128 stands for zero in the data rows.
Here are some numbered points:
[167 117 124 117 120 101  93 101 107  58 112 136 116 148 112 127 124 106
  99 103 111 118 106  99 255 255 107 122 131 124  94] 0
[125 123 113 108 168 251 145 106 107 104 108 115 120 160 108 115 127 157
 184 255  93 114 108  99 107 113 107 121 122 115  86] 1
[138 122 113 163 124  83  88 105 112 123 109 119 119 111 112 117 119 109
  99 101 247 157 117 106 106 111 133 127 119 107 119] 2
[116 122 121 115 161 219 142 105 110 103 105 158 126 108 131 134 127 205
 184 243 121 122 114 120 104 114 119 123 107  97 100] 3
[125 119 137 113 115  87 113 109 115  64 109 114 124 115 115 100 123 109
  86  83 151 179 179 156 124 115 111 120 126 117  43] 4
[133 199 192 186 119  93 110 108 117  75 116 122 125 117 129  89 123 114
 103  94 122 114 100  94 119 110 211 200 246 175  81] 5
[123 114 118 104 115 101  79 140 137 174 215 224 183 135 140 151 114 106
 128  92  97 155 223 229 120 110 124 123 121 131 136] 6
[137 121 124 108 114  90 104 223 211 254 255 211 151 146 133 112 130 111
  96  90  66 147 213 248 120 116 117 120 110 137 165] 7
[124 118 109 113 116 101 140 110 120 106 116 108 120  77 108 137 121 133
 130 199 148 124 106  95 117 108 120 119 108 112 146] 8
[179 130 148 103 113  64  59 106 104 100 118 113 124 142 116 102 122 106
 114  82 106 133 201 255 107 114 131 115 125 159 162] 9
[171 128 118 118 111  78  93 105 114 102 102 143 119 114 127 134 122 108
 131  82 117 123 183 255 117 119 112 121 118 176 101] 10
[124 113 132 171 122 105 106 107 110  44 106 119 121 130 116 133 126 200
 207 253 114 116 109  92 116 105 107 114 122 116 182] 11
[110 117 128 110 168 241 125 106 106 116 110 151 117 136  92 128 126 127
 104  83  82 121 101  72 120 117 107 130 126 136 227] 12
[125 224 184 123 118  58 135 106 104  90 113 140 118 152 110 106 121 101
 119  91  87 106 113  92 116 125 219 196 218 167  94] 13
[123 115 125 147 139 164 124 109 110  53 112 108 118 126 113 106 122 119
 136  85  92 128 103  68 144 147 173 156 175 153 226] 14
[154 122 107 107 120  33 174 109 114  97 112  99 116  86 119 131 128 124
 100  78 124 135 201 255 116 109 123 120 115 104 132] 15
[123 117 122 142 140 143  54 110 113 107 103  27 117 122 125  98 155 236
 199 183 112 123 107  99 110 115 105 124 114 126 109] 16
[199 136 128 110 111 112 117 110 106  97 108 148 118 152 110 115 122 131
 144  99 128 123 150 255 123 133 115 116 119  79  72] 17
[122 126 125 128 145 181 232 109 119  89 106 141 118 186 110 112 132 127
 123 206 154 112 113 101 109 103 112 123 113 153 112] 18
[111 123 146 216 120  80 136 109 104  77 103 166 118  63 140 120 129 115
 117  94  35 116 108  71 114 108 135 136 172 162 197] 19
[103 120 119 115 117  87 110 103 109 146 111 219 155 128 189 194 123 108
 110  81  80 110 106 126 236 234 117 122 112 120  97] 20
[131 123 109 158 126 103  95 106 109  88 107  75 114 147 125 107 136 111
 163 215 119 115 108  70 112 105  99 118 118 152  71] 21
[123 119 121 100 126 160 238 116 125 131 105 110 119 127 118 112 129  89
  97 110 238 153 111  87 113 109 114 121 115 138 109] 22
[120 119 123 103 117 100  48 108 111  86 103 175 120 173 164 152 125  94
 133 123 168 123 112  97 115 113 134 121 112 100 144] 23
[107 119 108 114 136 126 227 123 120 125 124 122 124  97 119 112 131 114
 123  74 104 117 102  78 109 117 204 200 244 166 136] 24
[129 119 104 114 134 152 238 112 119  96 110 144 122 160 119 138 129 107
 124 187 139 112 110  99 113 113 108 116 125 118 121] 25
[184 129 112 101 117  99 100 105 113  92  99 172 128  80 110 117 127 110
 133 103  87 123 110 139 189 182 111 127 130 102  43] 26
[121 118 127 113 115  91   0 143 146 137 206 205 193 161 136 137 129 112
 119 100 127 106 104  89 102 111 135 127 133 155 255] 27
[129 222 185 148 114  66  64 108 115 103 105 116 111 159 127 109 125 124
 125  82 102 117 109 108 149 148 179 155 161 161 174] 28
[139 119 130 116 160 229  85 108 108 105 113  56 119 103 121 107 125 120
 103 102 103 172 215 211 119 117 126 123 125 100 114] 29
[107 119 129 116 115  90 107 255 249 253 178 182 119 155 118 121 130 100
 129  96  92 113 110  82 113 120 119 120 112 176 203] 30
[132 116 121 125 118  43  89 103 116 129 104 150 142 146 200 208 146 195
 176 217 146 113 104  88 124 105 103 121 127 118 155] 31
[184 159 127 115 118  88  49 107 110  94 112 144 117 132 122 132 121 119
 143  76 101 121 111  99 241 243 139 122 121 125  93] 32
[115 125 122 114 116  89 216 202 186 156 133  92 114 160 132 130 131 103
 111  68 147 156 219 238 103 111 110 121 116 118 130] 33
[110 120 132 120 147 220 182 102 113 112 118 117 118 114  98 118 139 209
 205 197  86 115 103  90 115 122 105 123 114 109 115] 34
[125 111 127 124 119  96 255 149 145  91  98 123 128 107 117 116 132  85
 113 107 104 118 100  77 106 117 127 149 192 175 173] 35
[101 118 111 125 117  90  89 107 107  72 110  98 114 150 154 139 126 123
 107  96  94 135 204 255 122 110 157 125 122 108 128] 36
[136 117 129 125 153 183 149 110 107 142 110  90 116 107 130 107 122 122
  98 103  97 117 168 255 137 121 151 122 122  83 133] 37
[134 123 133 108 119  71 182 176 152 160 120 108 117 119 111  94 122 111
 122 120 204 123 109  82 108 109 139 121 119 112 120] 38
[111 118 124 128 110  76  61 110 108 117 104 147 140 159 192 201 130 187
 170 252 101 135 102  79 125 112 157 121 113 117 163] 39
[117 115 127 101 152 201 203 107 120  16  94 147 123  94 110 127 126 119
 104  96 117 167 216 215 123 111 117 120 122 134 129] 40
[117 117 134 136 161 246 154 102 105  99 106 116 122  66 129 130 129 133
 116  82 255 160 118 109 114 116 119 118 125 134 116] 41
[112 117 109 108 111  81 123 216 204 255 249 193 157  82 123 123 125 100
 130 104  89 116 105 103 124 114 108 122 135 112 248] 42
[151 120 133 117 111  67  62 111 110  92 113 184 113 117 140 124 125 108
 130  78 110 125 104  87 105 109 220 193 247 176 101] 43
New points follow, each followed by the numbers of its five nearest points above by angle, seen from the average point of the numbered points, nearest first.
[124 118 132 123 113  68 232 242 220 244 138 141 124 160 120 128 165 241
 167 158  98 117 108 112 112 115 127 124 124 126 157] ~ 30 42 38 7 33
[117 119 129 124 164 255  68 104 121 135 126 188 119 149 143 133 124  93
 125  90 130 116 119 165 182 171 126 119 130  96 176] ~ 12 29 37 20 41
[120 120 116 115 115 101 214 243 237 156 150 156 122 126 109 129 125 135
  92  85  90 106 108 100 179 184 126 134 125 123  99] ~ 30 42 38 7 33
[137 118 106 107 165 248  80 106 117  83 114  84 117 124 124  96 127 120
 163 228  99 121 110  85 107 117 114 116 108  97 110] ~ 1 3 34 16 21
[119 117 120 113 114 105  95 119 124 183 180 156 198 129 164 187 127 126
 107 130 215 133 106 106 112 113 103 125 134 141  63] ~ 2 31 23 6 38
[ 98 119 117 121 166 255 111 105 113 120 107  99 115  98 140 101 126  97
 100 126 187 124 107  77 121 116 115 119 117 119 125] ~ 41 12 22 1 29
[113 116 123 109 113 119  76 112 109 148 143 195 191 130 173 190 125 115
 138 102 121 155 215 203 106 110 105 117 116  90 160] ~ 6 7 36 10 9
[112 114 114 114 141 150 252 113 120 144 111  82 123  93 124 117 124 105
  86  73 103 105 110  97 119 114 121 126 124 143 255] ~ 35 12 24 14 22
[147 118 131 115 129 163 255 119 117  74 121 116 118 134 127 133 123 119
 107  91 114 106 113 116 228 217 112 125 124 122  57] ~ 0 26 25 20 22
[166 118 129 123 111  82  74 111 106 148 114 102 125 132 109 113 138 231
 158 209  86 124 109 121 122 103 115 123 117 139  57] ~ 16 21 39 31 11
[127 118 129 112 166 255 144 108 108 157 116 123 125  86 120 115 125 124
 123  92 221 182 142  92 108 110 114 125 119 127 119] ~ 41 22 12 29 2
[108 120 134 142 137 160  67 107 105  84 106 118 121 131 114 125 166 210
 172 148 129 120 106  85 119 116 105 124 108 110  26] ~ 16 3 21 34 1
[126 117 118 117 112  76  93 105 110 140 119  93 120  78 169 183 128 110
 101  92 238 166 126  92 110 105 122 122 118 139  52] ~ 2 4 41 22 38
[140 222 186 143 118  61 164 108 111 135 121 104 121 141 109 111 126 123
 106  91 117 119 108  90 107 108 121 131 162 155 229] ~ 28 13 35 19 5
[167 192 151 127 111  82 139 110 110 171 113  98 120 116 134 122 127 107
 126  85  86 119 106  73 127 152 201 156 146 121 100] ~ 13 28 5 24 43
[102 113 138 120 125 134 255 129 123 136 101 109 124  93 106 118 128 103
  84  95 122 118 108  73 118 118 242 193 255 157 170] ~ 24 35 5 13 14
[128 119 124 123 147 168 100 104 106 137 117 123 116 133 130 108 122 111
 140 207 141 111 108 118 119 121 120 121 115 118  88] ~ 1 3 21 34 18
[123 117 116 116 119  89 158 113 117 156 180 221 203 170 174 153 127  66
 110  76 116 145 214 251 111 111 135 117 121 130   5] ~ 6 10 7 17 33
[ 96 121 136 122 158 245 145 108 109 102 112 100 120 122 115 115 127 125
 100 138 163 125 106  84 114 110 124 122 119 115  82] ~ 41 1 22 18 34
[111 118 115 121 118  89 218 137 144 133 110 142 117 100 113  96 121 118
 115  95 123 112 108 102  99 115 115 120 112 123 197] ~ 35 38 22 42 25
[138 112 111 192 121 103  94 103 114 119 104 112 117 129 126 117 130  82
 110  82 140 125 108 104 118 121 143 139 174 170 255] ~ 14 19 27 28 12
[ 98 114 108 115 158 219  56 103 105  84  95  77 112 105 110 122 168 194
 187 179 116 131 106 104 122 106 120 122 117 135 131] ~ 16 1 34 3 11
[119 118 121 112 114  81  87 255 242 213 243 198 136 162 118 108 130 103
 127  92 121 117 201 255 115 110 106 125 121 126  76] ~ 7 6 33 30 42
[128 117 118 108 140 199 229 111 111 123 106 112 116 114 116 125 121 114
 118  79 147 159 213 234 109 116 108 120 118 154 100] ~ 40 37 33 29 15
[115 114 123 105 111  75 117 106 115  92 130 152 120  97 156 172 127 125
 115  97 173 175 174 139 117 114 131 121 111 110  77] ~ 4 2 15 36 10
[156 115 107 212 117  43  66 102 106 132 108 133 113  92 132  75 125 142
 158 251 110 109 109  88 115 114 105 122 134 138  23] ~ 21 11 16 8 31
[163 202 157 122 118  79  67 110 113  95 105  82 118 107 102 122 129 124
 116  94 108 110 111  91 184 190 142 132 127 119  71] ~ 32 0 26 28 13
[106 187 188 180 112  78 146 105 113  89 115 101 113 103 109 118 122  89
 104 109 132 116 122 172 156 161 105 118 115 129 142] ~ 28 15 0 5 4
[131 123 105 124 113  99 102 115 110  79 138 102 192 162 180 158 130 114
 138  89 116 175 197 176 108 112 127 120 113 127 111] ~ 36 6 9 10 4
[142 118 119 109 120  58  92 109 112 106 131 165 178 194 184 222 126 107
  97  85 227 165 134 103 113 117 142 124 118 101 150] ~ 23 2 31 27 39
[117 122 116 114 119  81 120 110 111 123 126 160 175 138 197 208 125  96
 108  91 153 183 179 143 116 116 103 123 123 132  96] ~ 6 4 20 23 10
[190 120 108 134 111 102  73 110 102 102 111  69 121 150  99 130 127 136
 110 129 165 120 104  66 111 114 132 120 107 158  57] ~ 21 2 16 4 8
[112 137 146 244 115  40 100 108 115  59 114 113 115 100 120 123 116 101
 129  93 101 109 107  92 104 106 130 129 157 136 255] ~ 19 14 28 27 11
[109 169 159 207 116  65  49 104 113 156 102 112 123 152 114 122 130 158
 168 245  99 119 111 100 111 120  83 121 130 108  52] ~ 21 16 39 11 31
[104 117 132 123 169 231 116 105 123 107 106 127 121 136 109 109 132 120
  90  84 255 143 116  86 110 116 125 121 114 126 101] ~ 41 22 2 12 18
[107 119 119 108 118  77  54 110 117 149 146 155 185 173 171 180 125 114
 133  80 122 110 108  91 116 123 226 201 255 208 134] ~ 43 13 5 24 27
[136 115 134 121 116  99  82 109 110  69 119  95 155 161 188 229 127 121
  87  98 113 162 213 232 121 111 129 122 115  68 148] ~ 36 15 9 10 29
[114 120 135 111 112  94  92 224 218 247 255 192 154 124 120 104 123 128
 120  73 177 198 171 136  97 121 113 122 114 131  65] ~ 7 30 42 6 33
[189 136 124 116 110  96  69 105 107  91 110  89 126 163 110 117 124 130
 119  77 205 183 169 117 117 114 137 121 126 107 119] ~ 2 4 23 9 17
[128 120 124 128 109  75 109 106 109 105 121 101 129  88 197 209 135 150
 140  90  92 106 108  67 103 118  90 123 120 112 211] ~ 31 19 39 27 23
[108 121 126 158 127 128 127 108 103 100 118 138 119 109 118 107 127 119
 114  81 114 109 137 213 137 136 102 122 120  96 163] ~ 37 36 15 17 10
[117 118 127 109 114  96 221 216 199 197 143 130 124 131  95 111 126 117
  97  87 239 151 119  88 113 118 120 116 123 130 117] ~ 38 22 30 33 42
[ 99 118 129 118 136 146 255 115 113  75 111 173 119  90 111 129 136 110
  93 152 160 116 108 111 110 118 126 123 117 114 188] ~ 25 18 22 35 8
[111 115 140 123 163 242 156 109 111 119 122  97 119 127 107 113 123 103
  94  89  99 111 107  86 179 192 147 132 128 137 113] ~ 12 14 41 0 1
[140 206 197 172 115  82  73 108 107 147 109  83 116 107 123 125 157 205
 175 159  52 114 105 108  98 116 116 118 122  87  31] ~ 16 21 34 11 39
[122 120 106 129 112  87 128 107 110  36 108  93 115 143 169 182 125 117
  78  83 240 146 113  86 109 118 126 117 124 105 175] ~ 2 23 22 41 38
[165 215 173 119 111  66 102 107 110 112 103 121 120  67 109 100 118  98
 109 103 255 174 124  77 100 116 108 123 109 141 108] ~ 2 38 22 4 41
[164 219 186 133 114  91  22 109 114 167 107  83 121 119 117  92 124  90
  72 102 118 134 201 255 113 117 103 119 126 160 156] ~ 9 10 36 29 15
[135 120 113 112 112  56  98 117 124 127 161 191 193 221 164 201 132  87
 107 108 215 120 111 105 106 108 134 124 118 158 113] ~ 23 27 2 31 6
[123 115 113 115 164 255  81 109 110 140 119 156 119 128 130 112 124 107
 108  97 224 145 116 106 115 118 103 121 120 172 165] ~ 41 12 22 2 29
[132 120 111 110 111  73 107 106 106 124 118 129 163 221 192 205 128 110
 111 116 101 122 111 165 192 191 114 120 106 121 131] ~ 20 0 32 31 23
